Named moves come first, each a turn or a mirror and shown by rows before and after it. Which of them, in which order, take the first row of each pair that follows to the second? Write the first one first, as in the answered first pair.
H (before -> after):
[  1 -12  -1  -4  -5   2  -5  -2  -8  -1   0   7   3   4 -15   4   4   2
  -2  -6  -3  -3] -> [  7  -7   5  -3  -3  -6   3   1  -3  -2   2   1   7   7 -10   0   9   9
   4  -5  -5   8]
[ -9  11  14  20   7 -10  12  18  -3   2  21  15   0  -7   9  14 -23  14
  -1  12  -8  -1] -> [-11  10  10  23   9  -7   7  15  -9   7  21  16  -1  -2  10  21 -24   7
 -10  11 -10   1]
[ -8  19  -1  -6  17  18   1 -14  32  14  -5  -7 -17 -20  20 -18  -3   1
   1   5   1   7] -> [ -7  12  -3  -7  14  18  -2 -15  29  16  -9  -2 -21 -25  19 -12  -3  -4
  -1   8   0   1]
[ 10   9   6 -13   6   4  -5  -5   2  15   1   3 -10   5  16 -17   9  10
   0   1   1  20] -> [ 12   3   5 -12   1  11  -9 -12   2  20   0  12 -18   2  10  -6   0   5
 -10   0   8  16]
N (before -> after):
[ 37  10  -4 -15   1  13 -10   3   6  14   4   7 -20 -20  18   8 -22 -17
 -12  10 -10 -13] -> [ 13   5  -5 -15 -15  21 -10 -14  10  10   9  17 -23 -23  18  14   1 -22
 -17  -1   6  -9]
[  8   9  -3   8  13 -17  -1  20 -11 -20   5 -12  16  10   9  -6  -1   8
  -1   0 -10  -7] -> [-19   8  -1   7   3  -4   2  -1  -2 -17   7  -4   8  -1  19 -16  21   8
   3 -10   6   6]
[ -9   2  -7   7  13   3  -2   0  -9   4  -8   7   7   9   5  -1  13  17
  23  -4  -7 -10] -> [-13  -1  -9   5   8   2  -6  -5 -12   7  -3  12   9  12   5   2  15  15
  20  -6  -5 -10]
[ -3 -11 -15   3 -25 -16  -1   5 -13 -31  30   2  12  29 -16   5  39  -5
   3  -2  -4 -15] -> [ 18   3  -1  -7  13 -16  -1  21  11 -17  20 -27   9  11  11 -28  19  20
  30   8 -19 -12]
R (before -> after):
[ -6  -7  -3 -11 -31   1   1  -6   7 -17  17  24   0  -5  14 -27  11  -5
 -20  -2  16  13] -> [ 11  -1  -6  -7 -18 -17   4  17   5 -30  20   3  18  12   9 -36   3   9
  -4   4   0  10]
[ -6  -6   2   9  -2 -11   3  17 -19 -20  14  -5  16  15 -10  13  19  -1
   2   6  -6   0] -> [  9   8   4  -6  26   4   1  13   6   7  -3 -15  -5 -14  11  -7 -17   9
   9  13 -13  -2]
[ 14  -4 -15   0  27  -1 -21  12   7   0  11   5  -1   3 -22   9 -21   4
  -2   1 -12 -17] -> [  1  -6 -12  -6  15  12 -20  -5   9  10   9  21 -16  -6 -15  16 -19   0
 -14  -2   3 -17]
[-40   2 -10 -23 -17  -2  -1  -9  -3  29  18 -12  15 -28  -9 -31  -3  12
  -1 -32  19 -14] -> [-35  -1 -11 -15 -16 -17   6   5 -12  15  29 -23  30 -15 -17 -28   1  15
   2 -27  18 -14]

Each pair is 2 to 4 moves apart.
[-13  17  -8 -20  24  32 -12  -4  12  39  -7 -17 -19  -3 -25  12 -36 -29
 -15  16 -14  -5] -> [ -5  21  -5 -20  36  28 -12   4  16  37  -6 -29 -11  -5 -18  -1 -34 -20
  -4  23 -18   0]  R N H
[-19  -3   0  -1   1  28 -17 -10  18  12  -1  25  -8   0   7  10   0 -10
 -18 -15  25  11] -> [-12   6   3  12  12  -4  -7  11   8 -13   9  -8  26  21  11 -13  23  15
  11 -14   7  21]  N H N R
[  2  15   3  -5  17  10   2   2  20  13  -4 -10  -9 -18  24 -31  -5  10
  12  -5  -3  13] -> [  9  -4  -8   8  -2 -19   5  22 -12 -15   2 -12  25  26 -15  -1   5   1
   4  -1 -12  -3]  H N R H
[ 18   5  -1 -16  18  31 -13  -4  12  27  -6  -1 -25 -32  23   0 -38   6
  -4   6   2  -9] -> [ -1 -18 -10  -6 -24  13 -12  -5 -20   2   2  24  -9  -2 -16  41 -11 -18
 -30  -2  14 -20]  N N R
[-14   3   4  -3  -1  18  -5 -20  14   9  -7   7 -22 -22  19 -10   7  -6
  -4 -11  16  10] -> [ 16   6   5  -2  21   1  -3   3  17   7 -11 -19  -5 -14  21 -23 -11  14
  13   5  -8   5]  H N N
